500 stands for zero in the data rows.
Some points, one per row:
[669 344 291 872 596 363 379 474 289 723]
[670 455 388 936 470 371 472 402 370 465]
[655 618 425 439 612 438 470 318 520 506]
[496 522 401 450 377 519 406 843 496 490]
[325 785 602 287 329 587 531 328 919 308]
[733 402 343 541 625 379 550 534 422 471]
[539 470 453 630 445 466 685 556 377 379]
[331 576 729 448 388 703 418 323 723 360]
[616 544 476 495 360 467 650 517 391 485]
[534 769 375 650 456 367 511 450 410 476]
[371 540 704 337 354 306 321 342 999 288]
[566 480 363 455 677 392 409 467 384 807]
[329 332 312 448 667 576 363 999 602 354]
[495 470 669 467 773 315 334 483 545 448]
Here are 11 more points, each followed by its number:
[685 377 355 581 590 433 543 360 452 625] 0
[315 497 826 326 310 799 610 430 405 483] 1
[393 388 525 496 512 405 348 950 531 453] 2
[400 367 349 547 420 479 480 598 339 999] 3
[384 502 610 464 324 695 577 500 431 512] 4
[572 375 483 442 430 397 545 765 334 656] 5
[377 373 543 305 351 837 585 519 508 601] 6
[336 362 613 331 453 829 427 471 783 395] 7
[464 512 578 317 412 317 293 409 999 321] 8
[664 383 608 598 443 526 508 466 384 420] 9
[813 412 525 527 531 308 352 520 319 693] 10
Which of these numbered points is nearest to each point below, looking only along the 4 directions in which the first points spread most? Its number follows each.
[375 369 502 616 344 533 308 869 691 393] > 2
[360 423 818 482 411 709 537 394 381 484] > 4
[589 611 604 447 563 347 555 331 320 634] > 0
[389 393 729 677 325 433 445 546 400 664] > 9
[488 499 351 610 931 371 338 423 402 588] > 10
[487 266 332 507 706 361 433 764 252 891] > 3
Here are 11 other points, each followed by its number:
[384 421 459 348 538 940 356 427 753 374] 0
[592 655 453 466 360 388 622 534 457 473] 1
[588 766 345 384 593 433 470 602 402 417] 2
[755 338 296 501 567 431 689 501 427 494] 3
[478 323 301 623 597 294 325 822 249 988] 4
[632 325 421 721 778 469 400 348 441 466] 5
[550 651 430 555 687 295 401 459 495 477] 6
[352 375 900 424 400 495 465 509 554 526] 7
[552 731 544 455 403 441 644 398 429 402] 8
[674 860 435 382 593 365 552 368 428 344] 9
[526 472 456 694 407 483 540 357 423 642] 10
Which of these numbered points is nearest to each point below, looking only along the 4 directions in which the first points spread most? Its number follows each.
[634 492 481 563 450 393 505 591 332 560] > 3
[426 463 584 525 337 452 719 482 420 591] > 1
[298 687 429 354 348 606 657 510 787 324] > 0
[546 505 389 505 521 391 999 455 349 338] > 1
[520 641 437 731 565 326 465 343 313 659] > 10
[355 505 437 324 415 999 445 296 647 365] > 0
